Each row has a name. Each question is about the rows just above it.

[121 141 155 160] : <92>
[124 148 107 181] : <109>
[129 174  91 122] : <129>
[109 118 201 116] : <76>
[144 179 124 133] : <55>
Number of entries in [121 141 155]: -> 3
Number of entries in [121 141 155 160]: -> 4
Count the entries of [109 118]: -> 2
How many entries does [144 179] have? -> 2

[ 99 162 158 148 127 114 136 130] = <85>
[ 98 181 152 172 137 136 110 140] = <148>
[116 164 163 159 126 127 110 140] = <139>
[122 154 157 138 119 130 121 130] = <142>
[168 150 137 137 117 108 107 137] = <27>
[ 98 181 152 172 137 136 110 143] = <184>
[168 150 137 137  82 104 117 125] = <190>
[171 149 120 123  99 114 105 127] = <31>
[182 142 102 125 107 112 117 134] = <127>
[188 168  94  96  92 121 122 127] = <137>
How many entries does [116 164 163 159 126 127 110 140] have? -> 8
How many entries does [168 150 137 137  82 104 117 125] have? -> 8
Number of entries in [116 164 163]: -> 3
Number of entries in [ 99 162 158 148 127 114 136 130]: -> 8
How many entries does [ 98 181 152] have? -> 3
Number of entries in [171 149 120 123  99]: -> 5

[149 155 151 138 126 136 136 146 147  95 133 134 107 111 132 132 138 136
 143 138 136 132] : <52>
[149 154 155 122 144 113 112 148 148 110 113 114 128 122 113 110 121 114
 146 117 120 110] : <124>
[134 137 138 116 147 112 113 135 131 138 113 113 144 138 108 108 117 113
 135 113 111 110] : <120>
[149 154 155 122 144 113 112 148 148 110 113 114 128 122 113 110 121 114
 146 117 113 110] : <154>
[108 102 104 133 121 143 141 109 109 146 143 143 129 137 145 144 138 142
 109 141 139 146] : <164>
[134 135 134 141 113 142 142 133 136 109 140 142 105 112 143 143 138 142
 130 140 143 143] : <136>
[134 135 134 141 113 142 142 133 136 109 140 135 105 112 143 143 138 142
 130 140 143 143] : <97>
Count the entries of [149 155 151 138 126 136 136 146 147  95 133 134 107 111]: -> 14
How many entries does [108 102 104 133 121 143] have? -> 6

[154  96 111 133 165  98 120 196 107 109 106 123  96  76] -> <122>
[154  91  66 134 166  92  89 141 113  80  91  94  75  83] -> <46>
[ 94 144 166 122  93 160 119  62 113 167 175 123 189 143] -> <95>
Number of entries in [ 94 144 166 122  93 160 119  62 113 167]: -> 10
Number of entries in [154  91  66 134 166  92  89]: -> 7
How many entries does [ 94 144 166 122  93 160 119  62] have? -> 8

[ 60 137 113 131 120] : <68>
[ 60 137 113 131  94] : <121>
[115 137 113 131 120] : <10>
Number of entries in [ 60 137 113]: -> 3
Count the entries of [115 137 113 131 120]: -> 5
How many entries does [ 60 137 113 131  94] have? -> 5
Count the entries of [115 137 113 131]: -> 4
Number of entries in [ 60 137]: -> 2
Number of entries in [115 137 113]: -> 3
How many entries does [ 60 137 113] have? -> 3

[181  99 159 137 130  88] = <126>
[ 99 147 125 154 149 168] = <59>
[ 81 184 178  69 122 193] = <72>
Count the entries of [ 99 147 125 154 149 168]: -> 6
How many entries does [181  99 159 137 130  88] have? -> 6
Number of entries in [ 99 147 125 154 149]: -> 5

[120  83 135 151 111 121 139 159 114 122 117 126 124 111 121 150 116 138
 163 113 117 145 117  99 104 138 163 153 151 135 146 123 152]  <83>
[ 99 141 102 102 151 146 129 138 152 102 137 118 119 113  93 156 123 105
 135 118 125 104 134 112 140 160 139 163  76 154 116  75 145]  <91>
[139 128 126 143 101 117 112 188 148  84 135 178 137 139 131  95 107 172
 117 141 124 147 148 160 156 132 146 107 153 117 121 121 116]  <23>
[124 144 138 155 108 101 144 107  56 181 119 111 112 135 166 139 168 111
 162 107 136 115 123 100 119 142 127 113 152 144 112 168 127]  <100>
How many entries does [120  83 135 151 111 121 139 159 114 122 117 126 124 111 121 150 116 138
 163 113 117 145 117  99 104 138 163 153 151 135 146 123] have? -> 32
Number of entries in [139 128 126 143 101 117 112 188 148  84 135 178 137 139 131  95 107 172
 117 141 124 147 148 160 156 132 146 107 153 117 121 121 116]: -> 33
Number of entries in [120  83 135 151 111 121 139 159 114 122 117 126 124 111 121 150 116 138
 163 113 117 145 117  99 104 138 163 153 151]: -> 29

